Each row is where one point has got to under a steady rotation. How many steps took it there?
The counts run from 0 to 500.
[114 144 121 156 165 151 107 113 110  79 131  93 148 167  90 134 132 108
  63 127 122 119 113 168 117 131 149 131 115 162  91 140 139  75 116 140
 142 182 141 141 131 100 101 152 123 123  91 134 160] => 412
[115 139 193 113  97 164 107 125 114  89  92 173 130 102 151 144 152 124
  97 175  73 144 107 118 141 128 142 134 129 152 102 135 133 127 172  88
 115 151 137 131 139  96 116 129  67 157 139  95 137] => 403
[112 169 164 169 152 158 132 113 181  77 129 153  91 145 185 140 131 142
 142 115 106 145 141 139 106 161 123 103 174 134 131 109 114 106 164 106
 114 128 145 148  94 115 106 135  98 172 131 156 148] => 137
[138 109 128 103 108  90 158 136 122 168 137  89 166 128 104 105 135 129
 136  99 169 124 149  80  94  93 140 123 141  94 150  89 167 151  88 138
 169 146 116 135 171 144 128 119 190 125 114 143 125] => 153
[ 99 161 142 150 107 142 100 127  91 164 139 120 163 168 109 111 119  84
 119 135 148 142 101  76 179 107 146 158 159 149 130  82 107 125 112  80
 131 146 116 132 130 155 104 119 112 106 101 116 187] => 109
[121 114 152  62 120 107 123 108 125  90 146 128 156 140  77 128 139 120
  74 119  98 121 140 111 121  79 144 161 123 127  84 146 122 110 148 117
 158 108 128 196 113 103 121 159 124 136 117  94 120] => 356
[142 128 111 140 132 159 133 119 130 123  69 120 117 104 145 138 148 154
  67 148 100 112 117 136 117 135 124  63 125 144 129 113 210 145 158 102
 131 167 124 116 164  82 125 108 117 136 137 116 135] => 235
[ 97 119 157 112 115 126 129 139 152 112  92 128  99  98 189 131 136 140
 130 101  73 109 124 159 116  92 111 134 107 120 170 182  91 121 135 133
 113 134 136  89  83 118  89 167  97 135 126 124  78] => 304
[104 147 152 177 121 121 116 154 164 164 124 115 132 141 184  89 127 128
 180 107 145 144 130  95 127 123 145 113 173 129 179  97 120 123 113 103
 113 156 122  72 150 151  99 121 137 150 112 136 180] => 106
[143 122 169 122 102 104 130 153 131 108 146 109 157 112 124 140 158 113
 108 119 118 136 100 106 150  99 153 176 132 127 109 152  58 148  54 161
 149 109 125 124 122 147 113 105 176 128  96 162  88] => 117
[149 100 109  97 142 110  84 125 187 106 176 133  81  90 154 134 168 161
 160 170 111 123 164 163 138 169 152 104  96 146 118 161 119 126 138 143
 115 130 117  96 130  88 124 134 138 166 123 128 132] => 227
[109 154  90 129 137 152 115 119 160 159  98 151 170 163 139 108 128 123
 102 101 106 133 135 135 119  84 158 132 127 166 164 112 157 114 166  62
 129 124 107 125  95 129 125 150  85 104 170 112 164] => 480
[136 144 157 158 135 161 133 117 115 105  80 137 117 114 206 149 191 136
 136 162 109 126 111 100 118 153 136  90 143 134 140 111 164 140 103 145
 103 157 112  95 147 131 145  95  90 141 139 176 105] => 371
[122 163 106 182 154 129 130 121  94 153 151 120 123 156 132 124 100 107
  98  79 123 126  94  93 147 142 138  88 137 144 121  68 165  94 139 125
 111 115 138 148 105 143 140 109 123  83  80 140 171] => 377
[121 109 112  92  90 124 119 127  96 141 113  79 119  81 110 122 115 137
  67 120 101  83  87 112 146 100 116 126 113 104 150 136 156 130 122 115
 149 177 113 123 134 119  80 149 131 115  91  59 128] => 65
[124 121 150 134  61 128 105 157 107 163 169 182 134  87 168 102 127 119
 188 122 103 148 113 104 121 157 142 132 134  93 167 139 136 121 122 144
  95 112 138  86 131 148 143  90 152 119 135 100 100] => 161
[138 142 133 136  92 119 137  98 133 172 219 174 110 126 124 139  78 119
 156 122 130 145 124  89 154 162 119 123 125  95 138  87 101 148 131  79
 128 123 117 161  89 146 124 120 122 113 129 123 155] => 431
[156 130  96 144 154 134 150 147 112 146 144  89 153 161 122 173 161 120
 152 143 167  84 117 114 138 154 109 120 125 158 128 154 122 150  58 170
 178 146 118 105 151 146 127 140 170 135 161 161  95] => 419
[158 140 118 102 149 129 148 125 139 121 167 128 163 167 128 147 143 134
 131 130 143 103 139  45 131 131 122 124 169 138 101  91 159 129 131 111
 183  96  95 188 131 139 143 131 146 165 165 101 147] => 186
[ 93  99 185  91  86 119 130 109  69 152 129 155 125 116 126 118 109 107
 166 162 138 148 158  91 131 130 126 133 115  95 137  94 138 122 154  88
 107 171 157 151 166 110 127 133  71 121 134 109 148] => 400
[145 106 120 115 112  96 151 165 147 172 138  74 149 122 107 106 139 146
 131  92 168 112 137  96 103 104 123 116 145 115 153 106 167 163  96 145
 166 137 121 109 176 141 120 111 206 143 119 131 122] => 152
[146 104 105 132 141  96 133 103  96 137 209 115  78 117 115 145 114 119
 134 136 134 114 111 115 166 183 122  70  76 126 111 148 118 130  76 137
 118 150 106 125 120 107 125 160 130 112  84 148 118] => 465
[129 127 142 114 141 112 143 113  88  95 141 121 135 151 111 102 153 119
 109 104 141 152 155  73 100 123 165  70 148 130 109 111 186 116 127 132
 130 110 145 187 171  84 156 117 139 151  90 152 107] => 323
[110 144 135 106  91 165 113 120 193 123 104 109 147 123 122 128 159 142
 135 127 152 122 164 170  95  77 138 171 160 137 168 123 119 169 145 117
 171 125 158 147 124 127  82 120 158 149 147 166 103] => 14
[114 129 185 133 121 119 153 108  36  93 125 124 125 132 131 143 112  96
  80 122  98 116  90  93 139 124 116 120 122  99 100 126 116  89  90 131
 120 159 139 171 129 123 124 135  83 113  89 129 112] => 32
[131 117 140 105 137  92 123 151 162 138 116  73 127 108 137 147 107 146
  76 112  96  80 103 123 150  81 104 164 117 123 119 119  97 110 118 108
 145 165 100 116 114 141  92 132 128 139 117  72 180] => 442
[147 129 120 130 123 121 133 137 132 161 139  74 129 121 139 148 175 132
 161 148 175 113 129  83 149 132 137 126 152 139 134  85 139 177  94 182
 154 117 127 113 150 151 134  89 184 123 115 177 115] => 285
[159 119 102 117 114 107 141 179 171 167 129  67 151 114 118 124 156 155
 114 106 145 102 120  99 121 106 127 112 150 137 149 125 155 167 107 142
 175 123 116 100 161 127 109 112 212 151 125 117 128] => 151
[ 95 134 104 127 134 153  87 110 135 122 111  75 116 169  94 125 124 106
 116 124 185 113 167 156 146 110 134 101 139 157 144 108 120 146 142 101
 134 144 174 165 157  83  88 120 131 131  95 174 134] => 145
[147 135 105 147 145 146 176 140 113 151 153  98 156 165  89 179 139 127
 146 134 178  90 114 119 120 148 100 121 138 147 123 129 144 151  84 161
 196 158 131 126 146 148 126 157 173 128 164 161 107] => 420
[ 90 155  98 142  91 164  74 124  95 144 107 124 158 152 142  98 154  81
 136  96 130 134 123 132 144 103 176 134 140 151 175 145 140 130 115 136
 115  83 159 118 103 134 117 114 127  88 111 172  64] => 247
[103 112 126 103  92 123 123 123  99 131  86  72 116  86 117 108 121 136
  78 112 105  90 113 131 126  95 119 115 106 107 156 139 169 124 133 131
 136 182 135 112 140 118  88 155 131 115  86  81 130] => 66
[132 137 143 157  98 128 153 116 152 167 214 181 110 124 139 127  95 132
 177 106 139 158 135  96 131 167 125 123 142  92 153 100  98 155 117  82
 136 128 115 140 101 148 117 121 141 133 133 143 146] => 430
[135 147 136 137 160 137 107 155 161  65 122 126 120 139 200 143 145 138
 105 115  63  96 100  99 119 140 129 131 162 145 120 153 121  78 136 119
 131 126 101 131 103 113 116 127 100 184 141  74 143] => 272
[ 87 136 179 129  99 152 132 114 111 105 122 143 104  78 130 143 121 127
  91 102  78 130  96 161 120 122 114 132 117 110 113 121 138  93 189 155
 102 123 180 145  73 113 117 141 101 103  95 132 114] => 168
[105 106 176 104  85 103 132 103 109 157 141 151 159 114  88  91 131 116
 148 158 150 185 167 119  99 113 172 133 108 103 130  93 161 140 133 102
 125 169 141 130 179 110 133 130 127 112 111 148 156] => 22
[109 101 125  79 108 116 166 108 152 155 124 111 144 123  94 118 131 142
 114  94 149 127 178 157  83  72 128 126 100 110 168 143 147 158 138 125
 155 127 143 144 115 112 111 179 145 105 134 168  86] => 390
[ 93 112 138 104  99 128 130 117 100 131  75  85 116  87 129  99 121 134
  90 101 114 102 135 149  95  84 123 116 118  97 166 133 174 107 133 144
 126 188 149 108 148 110  85 149 124 110  79 111 115] => 67
[110 139 122 132 148 117 164 112 139 159 105 109 143 176 145 144  87 120
 129  86 144 100 145 106 102  94  99 128 140  92 171  58 141 122 118  84
 150 168 113 166 111 156 118 124 102 111 155 148 167] => 477
